One turning vector, and how many steps it has turned
The counts run from 0 to 505.
[111 154  84 130 120 130 101 136  85 141 190 113 166 128 167 122  85 105
 116  97 118 126 135  93 124 111 120 188 164 154 154 136 112 153 133 119
  97 163 145] | 252
[106 129 134 146 131 156 183 162 130 139 115 103 182 116 113 124 102 139
 160 137 130 138 127 110  68 138  98 152 153 135  88 136 137 157  81 119
 117 172  82] | 396
[109 123 135 153 122 169 178 150 134 149 116 109 168 107 121 116 112 135
 167 137 130 147 114 115  65 131 107 160 155 122  86 128 133 166  85 123
 114 169  68] | 395
[135  95 115 166 180 119 118 116 148 160  72 118  93 129 132 156  98 151
 165 142 157  99 168 147 109 114 149 153 140 113 143 119 115 159 105 151
 153 179 130] | 53
[143 140 117 121 127 140  94  93  81 147 175 144 112 138 193 109 114 126
 124 145 191 147 157  98 136 151 114 183 129 110 136 107 124 155 157 124
 125 129 151] | 246
[108 112  62 111 133 195 118 138 189 164 141 140 129 145 164 128 124 128
 162 108 182 110 123 159 139 130 128 134 143 122 143 133 140 119 155  97
 149 115 127] | 90
[ 94 168 128 129 131 123 172 177 125 112 105 104 134 106 122 115 156 140
 171 139 108 141 112 147  73  92 101 137 120 152  98 156 176 144 119 104
 119 147  80] | 379
[123 119 118  91 109 151 173 151 129 151 149 119  98 138 141 150 128 156
 117 133 170 142 121 128 104 106 128  93 123 149 106 148 154  88 115  84
 124  51 169] | 452
[135 153 136 155 127 141 105  91  77 131 154 155 105 101 188 102 148 155
 117 127 196 128 157 141 130 105 126 145 118  81 133 128 121 143 105 115
 132 101 171] | 229
[ 85 161  62 178 124 129 105 114 121 134 112 148 131  95 167  74 162 123
 129 136 121 128  94 156 131  75 122 162 110 121 148  99 145  98 136 141
 124 147 120] | 3
[114 128 120 114 148 120  87  92 164 175 110 112 108 117  82 159 169 106
 152 112 154 115 123 167 139 169 128 120 114 142 139 144 109 142 131  75
 111 165 174] | 124
[131  76 126 163 166 135 118  95 174 164  84 121 117 173 162 176 120 145
 127 141 180 103 125 160 130 130 122 143 132 125 112 129 112 119 102 146
 144 145 151] | 423
[145 127 109 116 103 141 122  90 110 143 100 120 131 155 123 143 125 126
 107 111  56  71 107 113 128 148 116 152 122 136 144 129 107  84 102  76
  67 148 120] | 501
[134 110 140 113 189 108  78 105 141 137 105 128  94 116 149 115 182 135
 163 156 102 132  83 179 125 144 126 129 119 144 134 105 143 125 166 156
 168 153 116] | 352
[ 94 114  93  87 148 157  88 128 182 164 155  87 139 117 121 129 141  93
 144 100 175 134 122 149 167 158 116 114 141 152 140 136 117 140 153  96
 138 138 150] | 107
[ 98 132 109 102 130 145 140 150  99 106 105 169  84  76 136 146 156 115
 139 134 130 101 195 132 152 156 152 100 123  78 155 128 105 136 128 157
 170 118 140] | 299
[132  79 118 173 156 135 122  95 174 183  89 128 120 165 143 165 113 142
 117 129 185  97 111 162 129 124 121 140 131 117 125 143 101 126  99 142
 141 143 158] | 424
[ 93 119 150 128 111 155 114 127 109 145 109 115 108 120  83 138 200  90
 121 103 120 100 105 163 104 151 110 154 146  78 156 141 121 134 115 100
  93 127 121] | 144
[157 123 180  70 124 148 130 121  98 106 156  88 105 129  97 156 115 108
 122 129  95 119 126  98 140 147 105 150 100 165 131 150 102 123 123  57
 105 110 162] | 487
[106 162 148 139 155 130 151 133 136 133  92 127 136 115 151 124 161 134
 170 160 181 137 158 169  90 157 112 142 134 103  89 149 141 188 123 131
 142 170  92] | 387
[119 161 101 108 162  90 161 128 126 134  92 100 120 107 111 111 154 157
 126 187 114 132  70 136  86 104  98 122 111 147 125 103 166  89 139 115
 148 126 116] | 364
[152 146 124 138  87 162 153 126  60 125 185 162 127 124 176 110  99 163
 130 125 137 146 119  86 100 107 113 164 120 132 117 126 145 127 105  95
 110  98 147] | 238
[146 106 187 102 119 158 148 128 130 126 134  91 152 111 129 124  98  94
  85 147 126 145 101 113 132 107 113 118  86 179  90 161 108 108 121 159
  92  96 101] | 186
[139 145 145  83 113 136 127 124 110 122 155  91 150 119  84 150  94 110
 126 111  98 101 131 116 123 143 113 148 117 164 133 153  92 121 103  44
  80 128 164] | 485
[ 80 147  79 175 137 126  88 117 119 114 114 146 131 104 182  78 175 131
 128 124 115 133 103 160 139  82 111 159 115 126 139  98 141  98 143 149
 132 154 113] | 2
[106 116  94 105 111 151 148 171 145 141 141  96 116 154 146 152 126 152
 113 104 159 134 120 130 117  84 122  93 134 170 121 150 173  84 112  88
 103  70 153] | 450
[123 152 120  88 174 119 126 168 130  73 138 142 178 104 106 125  93 114
 164 158 116 109  99 127 132 161 102 119 121 169 128  89  99  92 123 148
 157 128 161] | 329
[133 110 139  97 114 159 102 105 122 149 153  80 146 107 122 134 118 112
 135  91  86 117 153 128 116 147 144 142 165 141 134 115  99 118  83  53
  71 139 138] | 482
[ 92 123 116  79 172 128 119 133 181 157 142 116 153 128 152 144 141 120
 147 130 163 141 137 148 141 189 123  89 167 143 107 120 108 141 128 101
 164 139 160] | 104
[132 131 187  98 141 122 163 121 128 117 114 138 169 145 162 144 128 102
 107 173 141 120 132 148  89 186 104 123 142 128  77 144 105 121 131 159
  87 115 106] | 172
[103 102  70 150 143 176 147 143 156 156 113 129 111 124 125 132 111 139
 122 129 163  74 125 159 121  91 140 156 159  75 170 132 118 122 110 112
 176 111 135] | 73
[ 89  88 103 130 129 185 161 189 142 127 142 135 117 123 134 143 121 135
 139  96 109  98 102 151 109  92 126 142 169  98 155 161 126 138  95 113
 181 106 121] | 76
[130 112 114 129 190 104  79  91 157 153 102 129 100 115 147 110 178 137
 161 149 103 127  87 186 122 137 128 134 126 139 138  92 144 114 161 155
 153 160 109] | 353
[103 145 196 104 128 119 158 149 104  82 103 131 113 149 133 160 188 103
 125 162 121 114 128 163  94 158 100 144 131 109 107 139 121 119 126 111
 100  87 128] | 154
[146 126 162  99  99 171 180 124 120 123 122 138 152 142 141 133 119  99
 115 176 133 120 107 115  87 158 101 142 109 134  87 136 134  93 144 142
  72  83  94] | 169
[146 137 146 107 141 126  89  70 123 141 116 132 112 138 120 154 138  97
 111 130 130  70 147 156 153 172 122 157 106 111 152 155  79 135 135  75
 104 150 167] | 494
[123 164 132 122 129 137 182 134 130 126  98 119 107 112 122 113 142 142
 164 199 178 153 128 125  90 122  95 144  79 131  95 134 171 133 147 104
 136 121  97] | 383
[147 159 129 158 126 141 107  89  89 117 145 140 104 111 184 103 145 159
 102 133 210 128 156 139 137 111 120 143 106  90 134 121 132 124 113 110
 126  91 172] | 228
[ 99  95  88 137 140 152 120 117 156 181 119 105  99 143 150 145 147 140
  86 112 207 112 125 170 137 105 140 108 151 105 145 134 134 100 119 127
 135  92 161] | 442
[ 88 138  74 123 125 154 105 168 119  90  94 154 103 106 144 128 156 113
 160  94 119  86 196 145 163 126 145 115 134 113 164 119 128 128 122 157
 136 145 114] | 302
[ 84 161 116 151 119 120 155 168  91 106 147 171 137  97 164 100 159 136
 145 136  79 163  82 132  93  85 108 139 114 154 108 131 149 124 120 147
 140 137 115] | 8
[110  90 143 170 134 152 164 139 160 138 103 101 153 148 127 161  76 141
 145 144 118 123 105 120 103  96 113 159 133 162  88 131 101 115  57 115
 123 149 129] | 414
[110 133 132  75 135 127 136 148 155 135 144  93 127 117  73 163 139 114
 148 125 129 145  89 113 142 149 103 103  99 191 111 145 118 117 124  62
 133 125 175] | 116
[116 129  77 138 168 105  91  93 151 175 101 132 126 104 122  98 162 135
 148 143 116 107  69 184 104 122 137 135 128 133 152 102 141 102 144 139
 136 168 117] | 355
[117 125 109 152 116 192 141 128 150 165 111  99 135 106 116  99 129 111
 165 135 174 135 123 123  94 120 107 176 120 110 110 138 154 165 129 125
 115 166  66] | 392
[123 128 157 119 115 151 140 136 136 127 128  94 186 115 120 124  85  88
  79 126 120 111 100 133 126 103 107 122 107 179 107 174 105 109 118 156
  69 123 105] | 184
[129 117 127 149 151 112 170 154 121 138 107 105 121  96 112 152  70 145
 176 158 108 142 141 103  82  91 145 148 129 173 107 116 126 138  84 137
 129 165 130] | 44
